In the data rows, 128 means zero.
Here are some points, one per row:
125 154 164 140 178  98 105 172 108 133 116 116 120 159 137 145 156 144 123 132 127 174 168 150 137  94 172 111 165  94 107 118 156 154 141 107 113 168 121 140 145 113 129 156 144 138 122 149 126 137 116 154 105 116
 84  88 124 137 152 112 156 136  96 107 144 118  98  87 106 148 124 159 108 168 125 135 151 139 137 124  71 137 164 125 130 114 123 120 126 129 150 149 121 162 147 137  84  75 109 152 141 114  94 123 127 141 163 119
128  86 131 143 132 140 115 127 127 123 108 157 117 124 143 123 133  96  93 180 125 136 170 105 108 100 126 158 148 166 126 103  71 160 148 122 125 116 163 100 100 124 163 142 129 117 137 164 157 126 141  93 144  94
 78 143  90  97 142 145 134 147 153  82 124 116 107 169 136 166 144 123 144 149 123 113 111 159  89 146 131 129 109 120 108 182 104 167 164 107 125 125 121 132  88 126 154 135 115 150 114  78 108 111 121 121 147 128
 74 123 167 106  71 146 133  95 109 128 138 118 142  97 120 109 112 155 158 137 120 163 138 113 106 110 153  88 121 146 145 111 116 142 150 114 156 175 114 136 133 138 146 114 106 110 123  84 163 128 133 100  86 149
129 121 103 132 125 139 156 178 122 150 117 120 127 159 117 160 155 111 135  99  83 125 128  96 118  85 125 127 126 159 159 152 131  69 167 163 147 147 161 141 108 137 117 122 140 149 159 132 136  75 144 139  94 132
134 111 114 119 130 147 146 130  99 168 121 126 117 139 164  95 121 130 146 113 125 136 195 127 122 163 124 131 115 145 111 140 115 133 142 107 118  65 118 155 149  88 132 106 157  92 113 102  97  85  83 143 108 145
131 105  97 122 124 151 126 106 169 148 148  94 136 107  97 136  90 120 143 135 154  85 108 122 135 121 157 127 155  98 116  90 117 129 139 117 130 144 103 153 140 142 150 154 160 119 138 131  95  86 120 131  93  50
140 162 132 150 125 124 118  78 142 148 118 115  90 131 154 137 120  96 116 178 166 156 126 118 103 103  88 115 130 100 106 176 131  82 111 123 103 145 121 115 127 171 123 113 122 121 157 150 118 114  99 105 100 158
118 100 148 110 109 110 141 132 153 135 111 144 120 128  89 138 200 137 143 125 163 152  98 108 131 148 104 176 138 101 144 134 158 137 118 124 153 111 145 137 144 113 144 135 157 132 100 148 129 144  88  75 109 143
126 120  92 133 128 155 119 132 120  86 152  78 116 149 133 149 137 107  96 122 134 110 118 159 120  98 104 120  91 155 124  73 163 132 132  83 112 119 120 133 144  76 109 111 140 119 138 155 144 134 144  87 100 170
118 143 127 187 107 104  91 136 149 108  97  79 102 128 127 104 144 146 145 101 122  91 129  90  90 115 136 116 140 102 168 132 115 144 127 142 154 122 132 104 112 103 112 121 129  71 160 124 110 130  96 150 153 132
111  98 102 135 124 146 104 147 114 131 111  90 145 112 143 127 127 100 165  91 126 189  92 138 147  67 112 134 110 142 113 121 106 152  91 136 103  98 139 113 143 151 127 129 103 136  94 138 103 131 117 151 133 112
104 165 113 133 135 143 148 137 114 152  96 111 171 170 107 130 102 123  88 131 159 131 130 122 171 135 132 112 156 130 116 131 128 136 152 171 149 112 139  94 155 118  97 149  90 111 102 106  97 120 124  70 135 132
100 145 160 152 136 119 125 119 149 101 137 133 153  68 162 160 106 104 102 122 105 144 128 151  88 160 169 178 127 158 168 136 143 123 116 176 109 128 129 140 139 128 109 157 128 143 120 146 118 100  79 120 104 136
128 116  98 107 149 113 169 138 121 125 100 102 131 113 170 141  86 123 155 152 124 110 132  98 100 131 116 116 160 120 159 116 171  86 138 106 114 109 151 116 137 145 137 179 135 129  90 120 170 177 111 138 164 136
114  71 178  95 107 103 126 113 128 132 136 115 167 136 144 135 139 104 133 104 132  94 154 158 105 120 139  80 110 100  78 136 112 104 100 175 133 129 145 155 128 110 143 136 140 124 131 145 104 133 152 110 165 143
155  96 138 108 137 157 126 140 128 141 139 142 120 135 130 141 168  93 129 130 156  96 146 128 150 162 165 105 112 133 142 110 131 153 109 124 113 146 112 113 140 172  81 126 103 136 175 103 170 122  65 134 161 127
113 150 125 121 180 123 146  99 134 124 127 158 162 134 194 158 155 170 121  92 141 118 119  98 145 137 103  82 119 109 171 113 109 153 113 117 143 105 136 124 136 148 166 117 112 149 157 166 134 110 145 123 116 120
 96 118 113 108  98 122 102 133 120 126 125 154 133 122 140 153 122 156 100 144 120  99 126  98 162 134 154 143 125 155  83 126 168 125  61 104 132 148 178  79 114 139 140 115 149 111 140 101  82 148 140 164 100 140
171  88 145 160 127  96 131 117 165 105  91 124 150 167 127 136 100 114  95 107 148 130 106 100 135 150 125 108 142 173 131 141 133 162 150 119 101 159 130 186 120 147 131  69 120 126  94 121 123 158 131 155 113 130
117 109  70 185 131 149 130  97 132 108 153 181 128 108  96 122 151 131 137 129 126 123 148 118 168 114 142  72 131 101 123 150 125 106 133 157 100 115 145 162  98  97 135 154 129 139 108 123 144 160 106 132 111 127
130 167 121 120 106 100 152 131 185 155 144  89 132  82 144 122 155 155 157 137 153 105 138 144 165 130 121 133 161 168 116 158  97 152 129 144  79 149 140 113 163 110 118 126 141 135 142 115 160 138 169 125 131 150
131 160 140 146 113 178  93 125 158 101  97 156 101 119 119 112 121 129 151 105 112 138 166 108 101 163 106 124 140 130 105 113 135 135 123 106 138 116 155 164 152 162  80 175 132 158 125 132  94 121 186 110 130 142
127 178 127 109 131  97 116 161  57  84 146 151 161  96  83 136 115  90 161 137 181  98 137  94 122 134 135 128 128 132 124 148 126 146 129 123 132 121 123 152 109 149 135 108 138  88 114 159 146 105 147 128 123 134
146 123 140 136 125 114 121 125 116 143 174 142 101 150 136 175 110 124 169 153 164 159 135 129 150 152 153 130  92 132 204 112 106 121 154 140 121 117 143 113 114 107 124 135 141 129 148 116  70 164 169 132 127 122
141 131 121 133 175 123 108 113 103  95 124 151 141 139 116  99 157 126 131 133 125 150  81 143 110 146 119 157 147 113 127  81 101  86 134 165  89 144 150 127 168 131 166 124 142  97 152  64 134 113 146 141 137 144
119 154 126 122 123 113 146 132 139 148  93 132 121 137  70 138  89  86 127  87 126 151 163 130 114 136 135 133 119 113 129 132 117 127  83 112 128 112 113 108 158 110 166  90 136 184 174 110 152 158 142 131 125 114
112 140 121 148  95 130 149 164 157 138  99 156 148 105 157 146 133 126 125 112 162 157 128 121 119 141  94 157 106 115  75  81 128 107 167 145 150 149  66 110  93 123 108 152 141 113 138 140 146 133 135 168 142 129
180 163 107 150 100 142 182 155 114 149 124 121 158 147 124 112 137 150 144 168 125 133 125 175 109 134 133 120 131 147 141  85 116 144  62 141 150 152 140 154  89 138 156 130 140 147 116 132 117 120 107 130 129 145
181 131 120 160 139 107 111 105 138  81 128 119 129 115 143 155 115 151 158 136  99 153 155 131 167 125 127 132  83 141  90 145 165 125 134 147 183 133 121 104 150 113 145 103 133 135 112 101 157 100 115  95 153  85
130 131 159 149 135 125 165 153 107 132 118 105  87  89 157  90 115 105  81 119 115 124  87 144 179 122 133 123 102 115 135 155 141 152 103 124 153 101 125 171 108 136 135 153 165 103 156  90 144 137 161 105 130 106
179 118  91  83 149 108 116 109 123 179 150 142  99  97 100 166 110 160  85  95 110 142 116 119  92 122 150 122 135 133 107 119 123 167 126 139 138 137 126 148 132 106 130 157  87  97 138 125 132 131 128 126 151 166
137 122 112  76 116 126  98 119 125 112 127  78 139 114 121  90 111 125 122 136 116 167 103 137 148 197 136 106 151 107 129 132 132 128 136 132 139 126 172 114  78  92  88 119 115 157 151 162 160 106 129 147 121 114
135 143 124 131 167 148 125 103 120 163  99 155 105  94 156 114 153  90 140 141 120 100  87 115 120 123 171 130 143 123 124 113 135 119 134 130 152 132  95 110 107  94 113  68 130 164  78 143 101 127 155 127 131 150
145 133 150  84 159 126 157 115 143 100  94 146 138 128 104 127 137 150 107 147 131 125 122 150 106  94 129 119 105 150 133 140  78  90 104 104 147  99 115 120 133 112  63 140 131 103 113 111 137 157 126 145  85  85
134 143 190 144 159 148 124 126 120 132 121 109  76 106  91 124 126 150 137  86 156  99 122 176 136 143 110 116 128 167 110 113 138  86 159 113 126 113 157  87  95 141 182 134  97 135 107 140 123 138 106 144 121 124
 98 125 128 130 144 104 123 148 158 155 203 138 111 175 126 110 111 138 143 103 115 147 127 124 118 143 121 134 155 147 123 119 146  98  78 120  97 129 102 130  83 126 110 109  93  90 113 125 149 115 149  89 137  82
152 105 135 100 103 161 160 107 103 105  77 159 112 141 133 127 110 160 160 129 114  94 141 142 143 115 120 169 121  83 151 144 173 146 116 155  69 154 113 124 124  94 134 125  81 107 153 157 121 121 152 127 112 115
135 135 159 145  84 113 174  70 113 127 157 112 121 151 107 152 158 108  96 131 108 142 122 111 134 127 125 139 126 100 133 127 133 135 130  90 112  97 124 106 142 133 118 151 113 139  80 118 137  69 161 178 154 127
133  98 109 151 150 159 128 137  88 133 157  98 107 150 138 122 127 149 126 101 128 110 133 119 108 156 144 174 122 100 119 170  83 139 120 149 157 153 121  96 152 172 119 126 154 129  90 160 160 160 151 123 106 135
129 133 109  95 157 138 130 119 179 137 154 126 161 115 109  82 139  82 121 122  96 139 178 160 156 116 104 151 124 123 168 149 151 137 139 108 165 165 124 119 118 154 153 132 115  79 127 139 100 148 142 156 138 149
131 182 140 102  81 125  80  93 107 131 134 137 129 159 163 158 135 114 117 100 106 101 128 152 148 106 116 172 160 100 138 103 113 104 144 132 148 108 129 167 111 147 123 113 125 137 114 108 147 178  94 119 125 107
138 139 139 106 137 115  88 154 129 156 127  88 152 118 109 110 155 162 101 175  81 112 147  83 124 142 118 114  69 113 129 109 148 125 145 155  71 109  95 133 112 168 134 117 137 148 119 120 115 150 133 114 124 120
167 112 139 121 123 105 114 142 109  91 157 153 135 131 141  94  94 133 112  94 133 123 128 113 134 103  82 118 152 126 150 137 105 137 120 122 109 145  84  76 104 109 125 164 160 183 127  95 106 112 102 115 115 161
122 150 139 143 133 152 174 114 127 128 180 153 166 137 128  84 110 146 128 120 125 133  91 123  86 102 140 137 106 122  90 133 158 159 179 104 117 119 174 118 138 128 100 105 154 141 165 139 112 158  98 126 154 108
125  97 131 165 117 109 108 119 105 137 129 141 157 141 121 127 150 125 160 156  92 119 102 159 119 146 128 120 180 163 107 155 160 136 138 118 152  79  73 112 142 150 133 149 114 125 187 147 129 144 143 136 112 132
126  95 140 161 127 127  85 173 155 166 114 150 167 117 110 123  91 164 127 149 135 113 108 160 144 113 149 152 103  82 143 144 105  98 127  64 134 125 144 143 135 126 123 115 104 141 121 127 162  97 134 126 157 175
 87 138 130 108 137 111 115  96 128 143 127 139 103 181 120  78 110 124 148 150 133 110 104  99 165 118 119 152  87 185 120 128 123 125 124 149 146 153 117 176 156 113 130 164 132 151 129 157 141 116 112 156 163 138
137 140 122 102  66 153 111 183 139 116 137 164  93 127 137 115 132 139  90 137 130 144 106 146 115 133 136  76 131 138 152 151 135 108 135 146 119 127 118 115 188 133 161 100 132 110 100 166 126 131 127 144 161 103
Along one direction, these points spread out more than along any other. How far along it is each point below, from 0 to 99? The average is 50, and the first point in the table lies past the average. One standard deviation of the points above along it is 16.
 74 123 167 106  71 146 133  95 109 128 138 118 142  97 120 109 112 155 158 137 120 163 138 113 106 110 153  88 121 146 145 111 116 142 150 114 156 175 114 136 133 138 146 114 106 110 123  84 163 128 133 100  86 149 28
135 143 124 131 167 148 125 103 120 163  99 155 105  94 156 114 153  90 140 141 120 100  87 115 120 123 171 130 143 123 124 113 135 119 134 130 152 132  95 110 107  94 113  68 130 164  78 143 101 127 155 127 131 150 69
131 182 140 102  81 125  80  93 107 131 134 137 129 159 163 158 135 114 117 100 106 101 128 152 148 106 116 172 160 100 138 103 113 104 144 132 148 108 129 167 111 147 123 113 125 137 114 108 147 178  94 119 125 107 77
181 131 120 160 139 107 111 105 138  81 128 119 129 115 143 155 115 151 158 136  99 153 155 131 167 125 127 132  83 141  90 145 165 125 134 147 183 133 121 104 150 113 145 103 133 135 112 101 157 100 115  95 153  85 54
130 131 159 149 135 125 165 153 107 132 118 105  87  89 157  90 115 105  81 119 115 124  87 144 179 122 133 123 102 115 135 155 141 152 103 124 153 101 125 171 108 136 135 153 165 103 156  90 144 137 161 105 130 106 39
130 167 121 120 106 100 152 131 185 155 144  89 132  82 144 122 155 155 157 137 153 105 138 144 165 130 121 133 161 168 116 158  97 152 129 144  79 149 140 113 163 110 118 126 141 135 142 115 160 138 169 125 131 150 24
112 140 121 148  95 130 149 164 157 138  99 156 148 105 157 146 133 126 125 112 162 157 128 121 119 141  94 157 106 115  75  81 128 107 167 145 150 149  66 110  93 123 108 152 141 113 138 140 146 133 135 168 142 129 73
117 109  70 185 131 149 130  97 132 108 153 181 128 108  96 122 151 131 137 129 126 123 148 118 168 114 142  72 131 101 123 150 125 106 133 157 100 115 145 162  98  97 135 154 129 139 108 123 144 160 106 132 111 127 50
113 150 125 121 180 123 146  99 134 124 127 158 162 134 194 158 155 170 121  92 141 118 119  98 145 137 103  82 119 109 171 113 109 153 113 117 143 105 136 124 136 148 166 117 112 149 157 166 134 110 145 123 116 120 62
137 140 122 102  66 153 111 183 139 116 137 164  93 127 137 115 132 139  90 137 130 144 106 146 115 133 136  76 131 138 152 151 135 108 135 146 119 127 118 115 188 133 161 100 132 110 100 166 126 131 127 144 161 103 43
 98 125 128 130 144 104 123 148 158 155 203 138 111 175 126 110 111 138 143 103 115 147 127 124 118 143 121 134 155 147 123 119 146  98  78 120  97 129 102 130  83 126 110 109  93  90 113 125 149 115 149  89 137  82 24
140 162 132 150 125 124 118  78 142 148 118 115  90 131 154 137 120  96 116 178 166 156 126 118 103 103  88 115 130 100 106 176 131  82 111 123 103 145 121 115 127 171 123 113 122 121 157 150 118 114  99 105 100 158 77
179 118  91  83 149 108 116 109 123 179 150 142  99  97 100 166 110 160  85  95 110 142 116 119  92 122 150 122 135 133 107 119 123 167 126 139 138 137 126 148 132 106 130 157  87  97 138 125 132 131 128 126 151 166 19
